Each path below is one point turned by a fixed rotation once a step. After each direction that follows a path, write how fast that rotation turns it, in degrees a step (0 if it stays still).
Each turn is a multiple of 5 degrees from 10 to 175, or 0.
Each row of a path follows its step; steps can be skipped.

step 0: [ -2   1  -8 -20  18   5  14   0  12   4  -2   2 -20   3 -14 -10   5   2
   1   2  -7 -16   9  -9   2 -19 -14   3 -21  -5  -2  18  10   8  -9  13
  -6  -5]
step 1: [  0  12  -3 -24  10   7   4  12   1  16 -15   5 -14   2   7  23   5  -3
   0   8  -5 -15   6 -11  -6  11 -16 -13   1 -19   6   2   7   5   9   6
 -15 -10]
step 2: [ -5  11  -1   1   4 -12  13   7   4   5  -9   2  -3 -24  15  24 -11  -1
  11  13  -2  -4  -1 -15   1   2  -3  11   4   1  29   9  -3  -6  -2  17
  -3  -9]
step 4: [ 14  -1 -15   5  15   7 -11  10   7   6 -12   8  -5   7  -5  17  -8 -17
  -4  -8   9  -4  -8  -5  -9  -9 -10  14  -7   3  15 -11  -1   5   9  -6
   2  29]
step 5: [ 22 -12   3  -6   8   0   4   2  -1  22   0   5  -5   5  -7   6   0   1
  -4   6  14 -15   5 -13  15 -31 -12  17 -13   8   7  -3  -5  -1  -5   9
  10   2]
step 6: [ 16   1  -2 -22  13  19  22   8  -6   9 -16   0 -18  11  -2  -5  -7   3
   9  16  12  -8  -1  -3   8  -4 -16   1   5 -14  -8  -5 -11 -10  -8  -7
  -4  -6]
step 7: [ 10  12   2  -2  23  12  21 -10   5   3 -20   7   3  -7  -8  12  -4  -7
   6   4   3 -10 -19 -20 -11  13   1  -5   3  -1   8   7 -16  -3  -2   7
   0 -13]
step 9: [  4  -3 -15   0   2   8   5   1   8 -11  -2   2 -15   2  -7  15 -11 -21
  -5  20  -1   7  10   8 -10  -8   7   2  -7 -15  13  -2 -17   6  -2   7
 -20  24]
step 10: [ 22   1 -18  -6  -4 -11  -5   2   4   4   1  -9   2   5 -15  13   9  -9
   0  12  -1 -19  -2  -7  -8 -13   0  16 -23   5  14   1 -16  16  -4  -1
 -15  -3]
step 11: [ 20  -7 -20  -2   1   7   0  14 -21  18  -3  -2  -5   4   1   2 -12   8
 -11  13  -4  -8  -5  -8  21   0  -9  17  -5 -11   7   2  -1   9   3  -7
 -14 -16]
step 12: [ -1   8  -4   5  13  -4  19  -4 -15  17  -6  12  -6 -17  -1   4 -12  -5
   9  -3   3  -3 -25  -7  14   1  -8  13  -3 -23  -7  -1 -17   5  -6  -1
 -15   4]
Directions:
[ 2  3  2  5  1 -1  1 -3 -5 -6  0  6  0 -4 -1  8  8  1  4 -1  2  0 -2 -1
 -2 -5  1  3 -4  8  1  0  3 -2 -3 -1 -2 -3] | 135
[ 0  0 -6 -2 -4  8  4  7 -3 -7 -2  6 -2  2  1  3 -2 -2 -2 -4  0  3 -2  0
  2  0  3 -1  6 -2  5  1  1 -4  4 -3 -1  2] | 145
[-6 -1 -1  5  3  1  2  0 -1 -1 -6  4  0  3 -1  4  0  1  2  4  2 -3  2  5
 -1  2 -4 -4  2 -3 -8 -3  2  3 -2 -5 -7  6] | 130
[ 4 -4  5 -1  0 -4 -1 -3 -4  1 -7  2  0  4  6 -2 -3  3  4 -5  2  0 -2 -5
  0 -1 -1  5  4  1  0 -3  0 -2  0 -2  4  8] | 40
[-2 -2  0 -2  6  1  0 -3  0 -3  0  6  3  2 -4 -3  2  2  4 -2  2  4 -3 -1
  9 -1 -7 -3 -6 -4  0 -3 -3 -3  5 -1  3 -5] | 55
[  4  -3  -3   1  -1   0   4   4  -1  -1   3   1   3 -10   2  -1  -3   1
   7   2   3   5   7  -2   3  -4   2  -1   0  -3  -7   0   1   0  -2   4
   0   3] | 115

step 1: [-10 -12  14  11   0  -9 -17   3 -18  -2  -3  -3  -9 -10  13 -14 -10  -2
 -15  -1  -4   6   2 -23  -7   4  12 -16   3   7   0 -11  -7  -5 -18 -27
  17 -10]
step 2: [ -4 -17   4   7  -5   9 -13  10  27   6  18 -16 -14  -1 -10   9   0 -17
  16 -11  -2 -19  -8  -9   2  -3 -12   2   8  -8  -2  -9   9 -23  -5   6
   3 -11]
step 3: [ 16 -11  19  14  -6  -5 -12  -7 -34   7  -1   4   6 -16  -2  -6 -11  -2
   2  -3   4  -8 -21 -10 -26  -4   5 -17  12   3   2   2  10   7  -7  -2
  14   0]
step 4: [  4 -19  -1  -6   7  13  -9  17  -5  -8   9   2  -1  -1  -6   9  18 -22
  17  -6  10   2   4 -19   6  -1 -12  -2  -6 -28  -6 -19  -2  -4   0   8
   4 -22]
step 5: [  6   1  23  -2 -16   6  -1  -6  -8   0  13  -5   9 -10  12 -16  -6 -13
 -12   7  12  -2  -7  -3   1  -9  -8 -28  -3   3   6  12   0  -6 -19   0
  31   4]
step 6: [ -1 -27   2  21  16   8 -15 -11  -2  -8   3 -12  -4  11   0  19  12 -15
  21   4  11  -5   9  -5  14  -6  -7  -6  14 -13   0   4  -9  -5   5 -18
   4 -11]
step 7: [ -1 -10  16  18  -5  -5  -5   6   4 -11   2  -6   4  -5   2 -41 -20   3
   0   3  19   4 -14  -3 -11  -7 -12   4   6 -12  -1   0   6   2 -13   4
  20  -1]
step 8: [  0  -5  -5  20   5  16  -7  10   4 -21   3  -4  -7 -11 -13  26  15 -13
  17  -5  19  -1  -6  -1 -13 -10   3 -16  -4   6 -12  -2  -5  -2 -17 -14
  -3 -14]
step 9: [ 13  -7  19  11   1  10  10  10  -3   4  -8   8   8   3  -8 -16  -7  -8
   1   2  17  -2 -23  -6   8   0 -28 -15  10 -11  18   6  10   0 -14  14
  -2  17]
step 10: [ -8 -15  15   0  11  12   2   1 -20 -15   7   1   3  -2 -17  10  17  -7
   4   2   8  15  -2  -2   6   3  10   2   5  -8 -14   2 -26   9 -25 -22
   8  -8]
step 11: [ -4 -10  12   7  -4   3  -7   2  18  -6   8  -1 -10  15   6 -11 -20 -13
   6  11  -4  18  -9  -6  11 -12 -31  -9  -6  -3   7 -10   1 -11 -23   1
   1  16]
Directions:
[-2  1  3 -1 -4 -2  1 -4 -4 -3 -3  3  0 -1  3 -6 -7  2  1 -5  0  5 -2 -1
  0 -3 -1 -5  2  6  9  0 -4 -2  1  4 -3 -4] | 175
[-6 -1  1 -1  3 -4  1  3 -2 -1 -7 -3 -5 -2  5  1  0 -5  6  0  1 -1  3  2
  3  3 -5 -4  1 -2 -3 -7  2 -2  2  3 -4  6] | 155
[ 6 -6 -3 -1  1  0 -2 -6  0 -2 -2  5  0  4 -3  5 -4  6  0  5  0 -2  1 -1
 -2  2 -4 -9  4  1  2  0  5  2  4 -2 -1  3] | 125
